Here is a table of points, one per row:
-24:-2:-13:8:-13:-30:-16:-4:-15:4:-11:1:-8:5:1:33:9:-8:-6:-9:-8:15:-8:-11:1:1:-7:-13:-10:11:3:-9
-23:1:6:-28:8:-13:-18:0:1:26:-11:-9:-3:-31:-6:-20:-6:-1:-3:-20:-10:5:4:-37:-20:2:1:-22:38:15:-11:2
-11:-34:22:-4:-13:-8:-18:39:29:6:-13:-6:-32:12:-47:-9:41:23:17:7:9:24:-20:-3:-2:-13:-3:12:24:69:-15:-33
4:20:-7:19:84:-4:17:-7:11:28:-6:-34:-21:-3:15:13:9:-5:-3:23:16:14:-53:4:-3:2:-75:26:19:-40:15:54
67:-31:-9:9:3:-5:4:-16:-14:44:-13:-26:-2:-23:-4:-23:-40:29:-50:-11:-9:31:14:-26:-21:23:11:4:-15:-8:12:-52
-15:-39:1:14:16:-17:17:-51:-11:-16:-28:-5:0:-23:24:-50:-7:-86:-4:2:-2:1:7:5:3:6:7:-17:11:10:-3:4
127:62:-108:52:-62:38:-70:13:90:-61:71:41:48:-8:-7:-73:-69:-58:-9:10:64:-118:-56:-3:10:-35:-33:52:-16:127:85:71
-9:18:-1:17:-11:58:-27:-6:2:-10:10:-45:-41:36:16:0:14:20:14:-2:9:16:25:-36:-15:-8:22:10:-5:-1:-4:-21
4:15:-3:42:0:-40:-10:-25:0:-26:-16:25:-62:7:-25:-22:29:28:-13:-14:-26:-2:16:64:-10:6:-7:1:7:-3:13:-8
-11:-25:26:1:24:24:-12:27:-16:-20:-11:28:0:21:-9:42:36:-22:-33:-4:47:-46:40:-24:-71:59:-50:-38:9:81:-10:29
-11:-6:-46:-8:17:-4:14:-18:0:-32:-26:-7:-6:42:26:-19:-11:-9:-15:-4:-1:22:34:22:-35:-12:1:-23:44:-5:10:0
2:-8:-3:1:-5:-6:17:-19:8:38:-8:-8:-1:52:-4:8:6:43:-24:-4:13:31:17:52:-47:-14:-72:15:30:-17:60:2
-23:-43:31:13:-24:-116:106:107:-95:-95:83:-47:19:-127:101:57:-34:43:40:70:16:-40:77:31:35:-46:-95:84:73:88:-72:-49
-43:-1:5:-48:-1:17:14:-9:-6:9:-7:-10:-25:-15:15:-28:-34:8:-29:-16:-9:20:6:-43:-27:12:46:-14:11:45:-3:5
-34:22:42:8:16:-2:36:-34:44:-45:31:-34:31:13:-40:-23:-60:61:15:21:37:32:4:-24:56:49:-25:-82:-1:5:20:4
-9:11:-30:16:-6:-12:-18:-68:-22:17:-18:25:24:-44:-1:5:62:-42:11:-7:12:8:-11:-2:23:-5:21:-10:2:6:-19:-27
18:-10:-24:15:-5:-64:-24:-18:32:19:17:-21:-36:2:-1:-12:26:-20:-5:11:-53:-9:-6:-18:-10:-5:-32:-18:-10:-4:-23:-28
49:60:-15:-33:18:-2:40:-38:9:24:-25:-4:-31:-11:18:8:25:14:21:4:3:-15:-31:12:-22:51:-2:-50:17:26:-28:-43
-117:-127:-127:28:-58:71:78:110:40:-27:104:94:25:-46:51:-15:-11:119:4:-127:-12:-20:-127:68:-13:83:41:9:-8:-98:-81:78
-15:-15:11:26:-4:38:-8:15:19:-14:0:14:3:23:-14:-58:18:-4:-12:29:5:15:4:-58:6:4:24:54:-13:-2:-24:-28
-49:-9:-2:18:-35:-4:-4:11:-3:-1:-3:23:-7:9:19:-6:5:-34:0:5:16:10:58:-12:-6:-19:-12:-5:15:9:-14:-25
-11:20:-5:-17:-9:-11:3:-14:37:13:-27:-5:-78:-12:-13:-14:-6:-5:12:2:-4:-6:5:6:-13:3:22:-32:36:8:-17:-12
-50:-15:-26:-15:-5:8:-36:-27:2:-5:-11:-38:8:7:3:-3:16:-42:1:16:-12:31:14:-32:0:-6:0:-17:6:-17:4:-29
-10:6:62:-55:29:16:-22:-18:6:-98:-31:60:-18:37:27:33:-24:-16:-4:5:8:-20:-15:-3:14:0:-6:46:18:-35:-42:1
30:44:-4:-27:-34:-56:19:60:-2:4:-65:-6:-2:-25:-44:-27:-1:-54:-31:-14:-52:-6:-30:-27:-5:90:-8:-11:-36:-37:-10:32
47:28:66:-25:58:11:55:9:47:88:44:69:-54:-34:59:28:67:45:13:108:81:81:2:25:21:-52:-39:84:14:-78:24:127
-9:13:32:17:12:-12:-73:-14:24:-16:45:-61:-11:2:43:-51:18:25:-18:-12:-37:-3:-9:-24:7:-7:-29:-9:33:-4:-6:-14
-67:85:40:35:8:-16:123:-81:110:-96:98:15:99:36:-127:-22:-111:119:69:59:73:38:4:-69:127:55:-54:-86:-59:-9:-16:-7
-14:-2:-32:-29:26:13:-33:-17:-22:25:3:-19:3:-12:7:-7:-15:8:-28:-1:6:8:-22:-5:-15:52:-24:1:14:25:14:-50
-29:-12:11:25:-7:11:-10:19:-31:-2:-19:-23:-30:-10:7:-22:-27:-13:35:-6:26:7:43:-5:-12:8:-18:-24:3:11:23:10
62:3:-34:18:-25:8:-6:-7:67:-24:3:-32:-8:-40:29:-31:-54:-44:16:20:33:-56:-12:14:-5:-9:21:-53:18:76:1:39
7:30:42:-70:92:27:-99:58:-47:-85:-127:127:-5:-41:-1:-3:-60:98:-68:24:30:-127:-26:-46:45:-114:-26:-36:-44:-98:21:-110
-3:-10:-1:-12:-30:-33:2:-21:-11:-12:-28:-2:77:-3:-5:-39:1:-15:-34:-61:0:15:-9:29:4:-4:-5:20:26:-8:17:19
-5:-26:-17:-60:17:-9:-24:-29:-17:-13:18:17:6:-8:-17:-10:-41:-39:-5:5:1:59:4:-12:-15:-4:7:-16:7:6:-10:-25
45:85:56:-103:-127:-19:40:127:7:-47:-5:-58:43:4:3:43:76:-119:-79:-58:-17:-4:-50:56:68:5:63:-30:-79:-51:105:22
-8:-32:-4:-16:7:11:-24:8:6:-18:6:-18:-23:1:15:-2:2:-17:30:0:30:7:-27:-4:15:29:4:-7:12:1:-20:-25
-8:0:41:11:36:-5:17:38:-16:3:-23:7:52:59:12:-2:-34:-16:33:46:-23:65:-78:22:-69:-33:0:-40:-4:53:7:-23
10:-81:8:-3:-35:8:-31:-56:-127:112:61:-15:-9:127:-57:-17:-58:52:-61:92:-57:-127:-11:38:112:49:113:-14:26:-19:-59:94
15:-2:-76:2:76:-127:-18:79:-35:31:16:-3:44:110:71:16:39:31:127:-64:14:-42:98:-48:-4:105:127:85:65:3:101:-11
24:-13:2:-61:-17:3:24:-28:40:22:-10:-49:-9:21:20:14:2:-18:16:-15:-4:-6:-60:-51:-11:-6:-12:12:11:-1:-46:-70
4:-5:-7:3:-7:-11:-5:-25:5:0:-24:-17:8:18:-19:-3:4:-13:8:-35:-5:2:5:-11:8:-53:-1:6:8:2:-39:-1
27:-51:-65:26:-22:9:32:18:-59:-10:69:21:0:32:-9:6:-29:60:1:-65:-9:5:-62:6:-17:-26:49:-1:-27:-39:-98:51
-33:5:42:6:15:-5:-22:-13:-52:15:44:31:-29:45:-62:-28:-31:-36:-7:11:48:-24:-28:2:39:-20:39:-16:23:-6:-32:-28
43:6:-50:-31:-23:44:-55:15:51:-55:-47:60:3:-23:7:9:-126:25:-33:39:17:-107:29:-29:-7:-69:5:1:-40:35:58:-4
13:27:88:0:4:-5:57:-50:25:127:48:35:-56:-36:34:106:-4:19:41:25:84:20:-53:-9:-16:-15:-66:65:3:-71:63:77
-10:-22:2:3:3:10:1:-6:-29:22:-26:-10:-8:1:-13:-50:16:-11:-4:30:12:15:9:-22:-8:20:-10:16:-22:15:0:-6
-24:27:88:5:-6:54:-21:-15:-32:-20:-27:-7:60:1:42:-8:-23:8:56:-24:-10:-42:-22:3:-57:-41:7:4:-78:-24:6:-20
46:-21:25:26:-5:9:25:-54:-6:-31:-26:-28:-15:33:29:-6:-3:11:-17:-20:4:25:8:37:-33:17:-5:3:6:4:13:-23
-8:-3:-8:-1:13:-3:-30:-26:9:-35:-2:-51:-21:9:-7:69:-49:0:1:-9:-51:18:32:4:5:-23:-11:-7:-6:0:-1:27
6:13:-20:1:-5:11:19:-32:-17:-8:-31:-9:-19:14:-22:1:-1:-19:20:-15:-7:6:9:-17:-15:1:-4:52:-15:-10:-11:-24
16:-62:31:-9:18:-1:4:8:1:-9:-51:-59:7:-79:-48:-13:40:22:-9:-19:3:1:-10:-12:10:17:60:10:-28:-17:19:32
3:19:-26:0:-17:-25:5:4:-6:17:-12:21:2:12:-1:-4:-4:-6:-18:5:-11:33:9:-32:-21:-57:-4:-19:24:-9:-22:-9
5:5:0:28:-5:-16:33:-52:20:-14:33:5:8:23:-43:24:-11:63:7:36:33:5:-12:17:55:19:54:-73:-18:11:16:-44
-7:-29:4:35:-32:-28:17:6:-33:-10:20:-16:-28:-51:-5:16:2:12:15:3:13:-37:22:4:24:-18:-43:44:-15:23:20:-86
-1:-13:14:65:-20:-50:-46:-10:-6:18:-21:5:6:-29:5:1:-1:1:9:22:-11:55:10:-45:-19:-58:14:-36:12:-19:-3:61
74:10:70:-127:-6:2:35:-56:14:42:127:115:-53:-44:112:-40:94:19:8:67:44:62:46:61:43:-35:3:52:-88:-67:72:66
-7:10:-8:6:24:-27:-3:-18:-27:-9:-17:11:-9:-9:8:51:4:7:-37:5:-7:29:-7:-5:-19:37:-1:4:-20:51:-4:-8
24:-54:2:5:9:-15:-6:-35:14:-34:-32:-3:-8:15:-4:5:-15:-30:-3:8:-19:38:6:3:0:10:5:34:-9:2:-14:0
-11:2:-53:20:46:-27:51:7:26:8:19:-33:-36:23:-3:15:67:-1:-17:79:-13:1:-23:-1:-16:-49:2:-5:-10:-15:6:-41
-29:57:22:17:-14:7:-2:-26:-19:-11:-18:10:-25:9:5:-5:33:-4:-13:-26:1:11:8:22:-10:8:13:-6:21:58:-7:-2
-44:-53:-88:12:14:39:-21:29:12:-15:58:5:24:-33:26:32:1:30:10:-63:-38:45:-48:17:-4:12:12:-34:-41:-33:-13:26
-76:61:16:42:80:-65:-42:9:127:127:-51:-43:77:10:63:-25:-82:15:-25:-49:44:20:92:127:47:4:9:56:-124:41:-127:-44
12:-9:8:17:-101:-13:-8:-19:23:-4:-61:25:-7:50:21:-5:3:0:9:10:-13:14:28:-30:-7:24:-31:15:18:-31:-39:0
26:-49:20:17:-4:-2:-54:2:-7:-2:-18:-21:-16:12:4:-2:2:-8:36:12:13:11:-1:-14:15:29:18:-8:5:0:-27:0
-8:3:-14:-25:-42:-4:-62:-34:-20:8:-8:-13:16:-34:-31:4:38:21:27:-34:7:3:8:-7:-1:-17:-19:8:40:35:-12:0
35:-8:41:2:-7:-9:-41:43:-33:-3:2:2:10:-2:-27:-33:43:-1:7:-41:1:26:-23:24:12:3:-52:-38:-19:-31:28:8
-20:6:-45:10:0:30:44:-24:-24:-3:-14:-16:3:-11:-13:-23:-3:-6:-5:-15:13:4:17:-14:-27:-7:41:9:-1:-27:23:5
-57:7:-5:-9:-32:-27:-33:-5:9:3:-1:-1:-61:-28:-48:-3:14:-7:5:-13:-13:-13:3:20:-12:23:5:-4:9:8:3:12
78:60:23:-127:-22:-5:-15:100:2:7:56:-11:7:-28:20:-16:81:-7:1:-4:-25:33:34:52:66:-24:31:-8:-98:-51:74:99
24:-11:-24:12:34:127:32:11:-19:21:-27:14:-7:4:-1:5:17:-42:83:-37:-50:5:42:34:41:3:-12:-51:38:-18:2:-9
26:-86:27:54:58:127:81:40:45:109:58:127:17:-9:14:38:12:-17:13:-90:-127:-50:44:-17:127:32:44:-37:101:15:56:21
-24:1:-9:19:-37:1:-12:-30:-2:-4:-16:-11:9:5:48:23:38:19:-20:20:-14:-20:5:-32:13:4:-8:-32:-33:13:-27:-7
-64:82:127:48:-15:50:-41:14:4:-12:-28:12:127:-11:-28:-16:-70:22:127:127:-119:-56:-97:127:-127:-7:24:43:-37:-43:1:-63
There is one direction along which these points spread out most. Take the direction at right angles to it along which they spread out most. Then take the direction at right angles to both along which they spread out most. Go by this last direction. For each point below, how far along it does it lie, from 0 to 99? 50 is the average, and the first point above lies past it. One standard deviation of the points above along it is 16.
6:-13:-7:61:7:-31:-21:-38:-25:-4:-16:15:1:-14:11:58:0:-48:-1:2:25:40:-28:30:22:6:-6:-33:1:3:22:-17 55
-5:41:-16:-36:-3:25:1:-18:-20:-2:-43:-6:10:6:-13:15:23:50:-14:-38:-11:28:4:-4:-5:-3:-11:25:29:44:-53:32 55
92:-56:31:10:85:57:-11:7:99:-33:107:49:89:-10:-122:105:61:-70:-85:-22:110:-127:127:-51:-127:25:-49:-53:34:17:-71:4 50
-3:17:-20:-2:13:-1:8:-8:-11:-4:-22:-29:-15:24:-12:2:12:-2:34:-22:-26:2:17:-22:-7:-44:9:33:1:8:-7:7 60
-1:-25:-2:-17:-2:-32:75:14:-1:8:-40:-23:-10:21:-5:-22:18:-4:0:-18:-2:-29:-26:-16:-16:-65:-6:-37:-23:29:8:-4 57
-34:-7:1:0:24:4:-20:-22:13:-14:-7:-35:-48:-14:-53:21:-4:-26:-21:-11:-4:13:-39:-3:16:-4:30:57:15:16:-4:-18 57
53:32:-19:29:-36:12:18:76:-53:-13:38:-26:-2:-73:35:-12:-45:16:3:40:32:30:49:0:7:5:-32:53:74:-2:-69:-64 50
29:76:-3:-54:-112:-22:-20:127:13:-27:-14:-64:34:-12:-75:20:19:-73:-83:-28:-30:33:-44:48:47:8:45:-18:4:-76:86:8 73
7:39:-17:75:37:1:-9:-10:-40:-18:-7:-37:-6:-3:43:-13:18:14:-44:-3:-4:16:7:-60:-11:10:43:-2:-8:-14:4:6 59
-6:6:30:35:5:20:-11:-26:-20:-10:1:-22:-18:9:5:-15:-6:-13:-12:-53:7:14:4:-11:-20:-8:6:5:-17:12:14:-8 57
-30:-1:-75:17:-1:49:-6:1:-21:-3:-68:-18:-16:7:3:-3:14:22:-2:33:16:-10:54:16:7:11:-51:-13:-20:-14:38:-12 56
-27:-7:-3:-6:55:-3:48:-39:37:58:8:-10:19:-22:10:4:64:-35:-3:51:53:-27:-41:15:13:-19:-63:83:71:-71:32:48 44
-19:-20:-4:31:8:26:-3:40:-13:10:-19:15:-13:10:9:44:-15:-6:-12:25:21:47:-6:-11:4:34:27:14:-7:9:30:23 52
-18:38:-16:12:16:-37:9:-19:-45:-3:33:4:-27:10:-4:-20:-10:-49:-7:-18:-51:2:15:-23:-24:2:-38:-7:-25:2:-8:-6 58
